In the rows, zero is written as 128.
Each path below is one point turned by a fixed rotation once a step. After each direction that follows a path, write how fast that rotation turns it, in degrees per step (0 if it stays still).
Each turn is a multiple of 5 degrees from 10 to 175, or 0.
Each row of a path follows its step; steps can be skipped.
Rotation 1:
step 0: [132 129 128 123 128 125 133 132 126 125 128 116 115 142 139 138 135 135
 126 129 120 124 129 123 114 118 146 122 128 118 125 130]
step 1: [133 120 138 130 125 121 127 126 110 121 124 131 125 135 142 128 128 129
 137 131 111 131 124 118 118 114 124 128 138 132 131 128]
step 2: [136 116 134 125 124 117 133 140 129 117 131 126 120 129 133 121 132 120
 134 125 119 123 136 125 130 124 122 118 131 137 110 138]
step 3: [130 123 135 126 125 141 125 131 117 125 128 122 121 126 131 128 130 117
 143 117 133 128 132 117 118 127 131 135 117 130 109 131]
step 4: [132 137 132 115 124 129 132 130 117 125 119 128 115 130 142 133 136 129
 121 130 129 120 137 119 114 127 138 118 113 126 122 131]
step 5: [129 125 138 123 123 117 119 129 115 126 119 136 133 135 136 126 126 129
 128 120 123 119 136 106 115 127 131 129 137 133 131 123]
step 6: [134 116 134 115 129 115 133 133 141 122 130 121 130 139 136 125 122 122
 130 123 128 111 130 121 124 120 133 122 132 133 117 128]
step 7: [138 121 136 126 129 134 127 127 122 121 137 110 122 138 128 134 129 124
 136 119 126 132 131 122 115 116 141 139 131 125 117 125]
step 8: [131 133 142 124 122 121 135 123 116 123 130 127 117 135 140 135 139 127
 129 140 118 132 129 124 121 112 132 119 122 121 120 133]
step 10: [122 120 130 125 126 126 129 132 134 125 128 123 125 128 136 117 129 114
 133 120 134 113 136 113 124 123 127 117 119 128 110 137]
step 11: [134 130 130 122 130 142 131 128 119 126 124 116 118 129 133 128 120 129
 127 117 132 123 135 115 104 125 135 133 122 126 124 127]
Speeds:
[122 125 123 129 129 127 129 126 131 131 125 128 129 125 132 128 126 131
 126 125 127 122 133 126 124 129 131 129 126 127 130 122] -> 60
[127 124 128 129 135 131 131 127 126 132 131 127 128 129 129 134 126 128
 124 125 133 133 127 128 126 128 132 127 125 126 123 131] -> 95
[127 121 129 130 125 126 127 131 130 132 133 133 129 132 126 126 123 126
 131 129 128 126 132 130 127 130 129 127 127 133 130 132] -> 95
[128 132 129 123 129 134 128 129 127 131 122 130 130 129 127 123 128 126
 125 126 133 126 130 124 127 133 128 126 128 130 129 133] -> 55
Rotation 2:
step 0: [135 127 121 141 132 124 139 130 134 132 110 140 122 136 123 128 121 112
 134 123 124 142 112 117 132 135 130 123 131 134 120 116]
step 2: [132 126 126 135 122 126 127 109 129 118 132 144 135 124 124 135 122 112
 131 126 110 125 131 115 117 129 122 111 123 128 126 122]
step 3: [127 119 124 131 130 121 117 137 141 120 122 131 126 147 140 134 129 131
 128 116 125 136 138 128 134 132 133 110 137 130 133 109]
step 4: [129 134 132 125 141 121 127 128 127 133 115 139 118 133 128 120 117 114
 147 128 119 126 123 118 132 131 113 119 135 130 108 127]
step 5: [127 133 145 132 114 137 115 113 137 138 118 135 116 140 132 135 127 122
 124 127 124 127 126 130 125 145 127 120 121 137 136 117]
step 6: [142 127 135 122 131 123 129 121 126 115 132 145 137 136 131 132 122 119
 121 134 116 139 134 130 122 115 121 114 139 139 120 119]
step 7: [126 125 130 145 125 124 120 138 139 128 123 136 117 125 132 135 120 136
 133 129 127 133 125 128 133 135 133 100 130 117 118 115]
step 8: [121 132 140 112 141 112 120 118 124 135 121 144 121 137 131 123 121 122
 130 118 131 138 134 119 122 128 114 124 125 121 126 120]
step 9: [138 123 147 140 132 138 116 114 135 138 123 132 126 125 140 133 131 128
 133 126 114 125 129 126 122 132 127 110 137 140 135 133]
step 10: [127 132 141 122 127 136 118 135 121 120 123 147 131 134 122 137 122 126
 114 116 124 138 127 125 134 122 134 122 139 132 114 114]
step 11: [130 130 132 140 138 127 126 131 141 136 126 137 114 122 119 122 130 128
 129 139 138 140 124 134 120 130 111 106 136 126 124 117]
Speeds:
[129 128 125 129 129 132 131 130 128 129 126 128 123 124 128 125 125 128
 126 134 124 128 132 121 124 129 128 125 130 129 129 133] -> 155
[133 125 130 128 124 132 129 125 124 122 132 129 130 127 125 126 127 131
 127 123 128 124 132 130 123 131 131 127 130 131 126 126] -> 95
[132 131 129 131 123 126 132 128 128 127 129 130 129 128 125 129 125 128
 123 138 130 131 125 133 127 128 128 129 126 127 128 124] -> 70
Rotation 3:
step 0: [139 136 128 150 129 125 120 128 127 113 136 120 113 127 123 141 129 130
 140 122 119 131 130 127 136 130 136 125 129 141 115 133]
step 1: [128 143 124 145 123 124 122 132 125 114 137 125 117 127 131 141 139 131
 121 121 110 130 127 124 140 135 131 130 126 134 116 134]
step 2: [118 138 122 131 126 129 121 126 125 122 130 136 120 129 137 140 145 138
 114 125 109 125 134 128 143 138 133 138 123 136 124 131]
step 3: [123 127 122 126 135 133 123 115 129 128 127 139 126 133 138 136 135 143
 124 132 114 121 136 132 148 134 140 142 123 138 131 125]
step 4: [133 123 123 136 142 134 129 113 132 127 134 134 131 131 137 135 118 142
 132 136 122 122 128 134 147 132 146 136 119 136 135 127]
step 5: [136 129 123 146 142 133 132 125 125 125 143 128 127 123 130 135 114 135
 127 133 129 128 123 133 137 135 150 128 114 132 137 132]
step 6: [136 136 125 142 136 136 127 135 114 127 143 127 115 122 125 139 126 127
 121 128 130 131 128 130 123 138 151 123 119 135 134 132]
step 7: [134 136 130 135 134 142 122 130 112 124 137 129 107 130 125 144 136 127
 124 123 126 127 140 127 122 135 144 123 133 140 126 126]
step 9: [121 135 140 145 133 127 131 120 128 119 124 124 124 134 140 147 138 137
 138 126 112 121 126 130 137 134 133 130 126 136 118 135]
step 10: [122 136 129 140 132 118 129 125 127 127 122 131 125 127 138 140 138 137
 135 132 113 128 121 138 140 133 138 137 111 139 124 142]
step 11: [132 134 113 129 130 121 122 127 125 130 128 137 118 124 130 135 134 133
 131 133 119 133 128 137 144 128 144 141 110 145 126 139]
Speeds:
[130 134 126 129 128 128 129 127 123 129 126 128 129 132 130 126 129 135
 127 132 132 129 124 122 128 124 126 125 129 133 127 126] -> 0
[126 127 130 124 126 129 127 124 129 131 128 128 129 130 124 131 131 127
 129 135 127 122 120 125 129 129 130 131 127 126 128 130] -> 55
[127 125 129 122 128 135 124 128 129 127 127 132 126 129 130 127 129 129
 131 129 134 126 134 127 131 126 130 131 134 131 127 130] -> 80
[124 130 125 129 126 123 128 124 130 124 124 128 124 128 127 128 133 126
 133 130 127 135 127 128 130 130 126 127 132 128 126 131] -> 40
[124 131 133 127 130 129 134 125 126 131 125 132 128 125 134 125 129 130
 129 128 123 126 128 132 131 127 124 131 128 128 128 125] -> 55
Rotation 4:
step 0: [133 119 123 127 120 134 115 121 128 124 136 138 119 136 123 124 126 119
 123 138 136 145 131 147 112 132 117 129 128 133 131 127]
step 2: [138 124 131 143 125 135 115 134 121 118 128 132 106 132 123 121 133 134
 139 138 128 117 121 136 139 132 126 136 136 135 134 128]
step 3: [129 116 115 143 128 130 123 143 136 131 129 125 142 125 127 114 122 126
 131 134 130 144 135 124 118 131 139 120 120 138 130 125]
step 4: [132 121 134 123 120 130 121 133 128 129 142 138 121 113 117 121 124 125
 129 128 113 124 122 127 128 112 127 133 140 127 117 111]
step 5: [129 116 126 130 119 129 124 132 130 133 118 142 117 121 147 115 136 127
 116 129 134 122 119 124 125 138 126 123 118 140 134 135]
step 6: [129 142 113 121 129 128 106 144 130 126 134 132 125 122 139 126 120 128
 135 131 119 129 144 125 136 120 135 122 134 121 127 128]
step 7: [125 114 116 129 128 123 120 114 143 115 135 128 119 127 127 124 119 135
 125 114 125 119 120 135 121 126 125 126 128 145 133 121]
step 8: [128 122 125 130 129 131 125 129 135 136 121 131 122 137 142 107 110 116
 122 138 125 127 135 127 122 124 124 135 124 109 124 128]
step 9: [137 134 118 128 131 132 118 132 126 105 120 148 124 121 125 137 128 129
 134 126 137 123 132 130 121 127 115 129 123 130 120 113]
step 10: [133 113 114 116 125 132 131 136 124 123 127 124 126 138 141 116 121 131
 144 131 123 141 116 139 123 130 126 131 127 134 133 137]
step 11: [136 128 125 140 134 134 115 127 135 128 137 142 141 129 124 127 117 128
 129 145 118 122 131 121 125 138 125 149 136 131 129 123]
Speeds:
[126 132 124 131 123 128 124 130 124 121 127 121 130 126 130 127 131 130
 131 126 126 130 127 129 128 129 129 129 125 127 131 128] -> 100
